One turning vector, and how many steps it has turned
The counts run from 0 to 891.
[-13  -4   5  -4   4   7 -20  -9  -7  -4   2  -7   4 -10   6  -1 -10 -13
   4   2  12  -3  -3   5  -7  -1   0  10  -2   1  10  -7  10  -8  -3   9
  -9 -16  -3   6   1  -7  -6   6   7  -2   7   4  18]	391
[ -6  13   6  -5  -5   2  -2  13  -1  -5  17   6   3  -6  -3  -1 -21   5
  -4   1   3   1  -5  -3   4  -1   6   0   4   3   8   0  14 -12  -7  12
  -6   5   1   6  -3  -8   6  -6  -6   5   8  -2  17]	164
[ -4  14   1   7  -2  -3 -10   0   5  -6  -1   3  -1 -16  10 -11 -11  -6
  -4  -4  18   3  -8   4   5  -7   0   1   7   6   0 -15   4 -15  -7  -2
  -3 -13   0   3 -15  10   0  -1  -8   4   6  11   2]	272
[-14   0   1 -15  -3   8  -4 -11 -12   3   3  -4  -5   7   5  -2 -14 -11
   3   2  -1   8  -5  -3  -7  -1   6   2   5   2   7 -12  12  -5  -4  12
  -1 -11 -11  -8  -7  -4   5  17   1   3  19   5   3]	528
[ -3  14  -3   2  -9   1   0  -1  -4  -7   4  21 -12 -11   6   3 -10   9
   0   1   1   9  -7   8   7  -2   8 -10   8   2   0  -4  11 -19   2   0
 -10  -3  -4   2  -9   5   2  -1  -9   5  10  -2  12]	301
[ -5  -5  -4 -18  -5  14  10  -1  -8   4  -2  -9   1  -2  10   5 -10  -2
   4   1  -2  -4  -9  -2   1  -2   6  12   1   9   7  -4  15  -5  -7  13
  -7 -16  -4  -4  -9 -11   6   5   1   6   8   8   3]	39
[-13  -1  -4 -12  -7  20   8  -5  -3   4  -5   1  -4  -3  16  -1  -6  -3
   0   4   4   2  -8   1   3  -3   1  16   7   8  10 -13  15  -2  -5   7
   7 -12  -3  -5  -5  -2   8   6  -3   7  12  11   1]	381
[ -6   2  -7   0  -2  13   3   1  -2  -7   4   2  -8 -10  10  -2 -15  -5
   4  -2  -5   6  -3   2  10   0  -4  -5  -1   9   5  -8   1 -20   3   7
  11  -5  -7   1 -20   6   1   6  -4  -4  17  -4   5]	141
[  2  13  -2  -1   1  -6 -13  -3   0  -7   3  -4  -1 -11   3  -7 -22  -9
  -3  -1   3  -6  -8  10  -5   2   3  -8   2   6   7  -8   6 -19  -5  -3
 -12 -13  -4   0 -13  -2   5  -2  -2  -6   4   1   9]	285
[-12   8   5 -11   4  11  -3  -1   1   4   8   2  -2  -5   2  -7 -25  -4
  -2   1   1  -3  -1   7  -3   8   4   0   1   1  17   1  16  -3 -10  10
  -8   6  -2   4   8 -14   8   6  10  -7   8  -3  11]	357
[ -4   5  -4   2  -5   4   2   1  -1  -8   7  10  -8 -18  12   0 -10   5
   6  -3   3   5  -4   2  16  -3   0  -9  -3   7   6  -5   9 -21  -2   2
   1   5   0  13 -13   3   1   2  -5   3   5  -5  19]	303
[ -4   0  -4   2  -4   6  -2  -3   0  -5  -3  -7   2 -14  18  -6  -7 -10
   4   0  12  -4  -9  -1   5  -6  -1  15   3   9   3 -17   9  -8  -8   2
   2 -21   0   4 -15   8  -1   1  -2   6   7  13  -1]	587
[  5  10  -7   6   5  -4   0   1   5  -2   1   2  -3  -8   4  -3 -24   4
  13   3   7 -11  -8  -3   2  -2   7  -3   5   5   2 -11  12  -4  -5  -5
  -6 -13  -5   9 -14   3   4 -12   3   1   6  15   7]	607
[ -4   8   1   0   0   8   0   6  -1   3   5   3   6 -18  12   0  -7   7
   0   8  17 -12 -13   4   3  -4   3   9   0   4  10  -2  13  -6  -4  12
  -4 -13   7   4   1  -7   6  -9   3   0  -3   9  18]	237
[-13   1   2 -11  -4  15   3 -11 -10   4  -4   2  -6 -12  20  -3  -3  -4
   1  -1   8   0 -10  12   6  -2   6   6  -1   6  10   0  11  -9  -6  11
  -8 -13  -1  -8  -2  -4   7  13   4   1   7   6   6]	556
[ -9   8   7   1   0  -2 -10  -5   3 -12  10  12  -5 -10   9  -5 -12   2
  -1   1   8   6  -1  -1   5  -5  -2 -10   3   0   6 -15  10 -16  -2   1
   4   4  -3  11  -6   8  -2   8  -8   3   7  -3  19]	645
[-14  -1   0  -5   3  22   4   0  -6   4   6   2   1  -6  15  -4  -5   0
   9   1  10   2  -5  -6  11  -5  -2  11  -2   6  10  -8   7  -3  -5  16
  11   3  -1   6  -2   4   1  11   1   3  13  11   7]	202
[ -7   2  -4  -4  -4   6   0  -9  -1  -2  -9  -1   0 -11  17  -7  -6  -6
   5   2  11  -2 -10   5   2  -6  -2   8   5   9   3 -15   5  -6  -4   1
   3 -21  -6  -4 -15   8   6   4  -3   5   7  17  -4]	588
[-10   5   5 -10   6   4 -10  -4  -3   3  15  -5   5   5   1  -3 -25  -8
   4   8   5  -5  -2  -5  -7  -2   5   2   2   4  13  -7  16   1  -9  15
  -4  -1  -7   2   1  -6   6   8   7  -2   8  10  11]	532
[  0   1  -1   5  -4   3  -4  -1   1  -7  -4  16  -8 -11   1   6 -17   3
  11   7  -8  -1  -4   3  -2   2   4  -6   6   1   5  -8  15 -15  10  -5
  -3 -14  -7   2 -11  -4  -2 -10   0   3  12   1  16]	120
[-14   2   2 -10  -2  10  -1  -9 -12   4   2  12  -8  -5   6   1 -10   2
   3  -1   6   7  -4   3   1   0  13  -4   0   0   9   2  15  -5  -4  12
 -15  -3  -8   2   2  -6   3  15   8   1  12   0  16]	362
[  5  -2  -9  -7  -6  -6   3  -5  -1  -8  -2  -5  -5 -11  11   5 -14  -4
   4   1  -5 -10  -8   3  -3  -2   3  -2  -1   7   2 -11  11 -15  -1  -6
  -5 -19  -4   6 -22  -3   3   0  -4   6   5   1  11]	112
[-16  -7   2 -10   2  20  -1  -4  -7   3   4  -2   3  -9  15   3  -5  -3
  -1  11   5  -8  -5   2   2  -1  -7  11  -4   8  15  -3  10  -6   3  17
   6 -12  -1  -3   3  -6   6   2   4  -2   5   5  13]	383
[-12  -4   0  -7  -4   7   2 -12  -5   3  -8  10  -9  -3  14   2  -5   2
  11   4  11   1  -5  -1   0  -2  12   3   4   3   7 -12  20   4  -7   3
  -6  -9  -7   3   0   2   5   9   6   9   6  16   5]	53
[ -3   7   0   7   2  -2 -16  -1   3 -11   6   0  -1 -12  -1  -5 -22  -8
   8  -4   3   2  -2  -1  -1   1   3  -6  -3   4   3 -10   9 -17  -3   1
  -2  -4  -5  15 -13   1  -7   0   2   0   9   0  18]	465
[-10   6   2  -4   1   3  -3 -10  -8  -1  11  11 -13  -5   5  -3 -19   0
   6   0  -1   7  -1   2   3   1   7 -15   0   1   8  -4   7 -15  -4  10
  -5   4 -10   3  -8   3   2  15  -1  -4  13  -2  13]	155
[-12  12   6  -4  -1   9  -6  11  -5   3  13  -3   8  -7   2  -3 -14   4
  -5   2  13  -2  -9   0   4  -2   5   9   5   4  11   2  13  -6 -11  19
  -9  -3   3   1   3  -8   8  -5  -1   2   5   6  11]	30
[-15   2   6  -7   5   7  -5  -3 -14   2  17   5  -1  -5   5   0 -12   0
   6   2  12   8  -4  -9   5  -9   7  -1  -2  -1   7   1   9  -7  -7  21
  -6   5  -7   7   0   2   2  13   3  -1  10   5  19]	22
[ -6  -2  -3  -4  -1   9   5 -18  -2   4  -6   4  -6  -9  21   1  -7  -4
   3  13   6  -7 -10  10  -1   3  -5   1   0   7  14  -9  11  -4   4   0
   3 -21  -5  -7  -6   2   9   8   3  -2   2   9   5]	248
[ -9  11   2   6  -1   8  -9   7   0 -10  14   4  -1 -16   4  -2 -13  -2
  -3   3   2   4  -3   5   8  -2  -9  -2   0   7   8  -5   4 -23   5  11
   7  -4   0   3 -11   0  -4  -7  -9   0  10  -5  18]	136
[ -3   9   0   8   5   0 -15  -4  -2 -11   9   4  -5 -15   2  -4 -21  -7
   8   3   2   2  -1   6   0   1   1  -9  -2  -1   7  -6   4 -19   4   3
  -4  -8  -6   6 -10   3  -4   1  -1  -5  11  -5  20]	464
[ -8   1   3   3   2  -2 -19 -10  -3  -9   0   4   0 -15  10  -3 -10  -6
   5   5  14  -6  -5   7  -5  -5   0  -1  -3  -2   5 -11  11 -10  -2   3
  -8 -15  -2   7  -1   1  -6   2   6   0   2   6  24]	257
[ -3   9  -2   8   0   1  -1  -4  -8   0   3   9  -5 -20  16   0  -6   4
   6   4  16   1 -10   3  13  -8   5  -9  -2   2   4   0   1 -13   1   9
  -9 -12  -2   4 -12   9   0   3   1  -2   1   8  16]	95
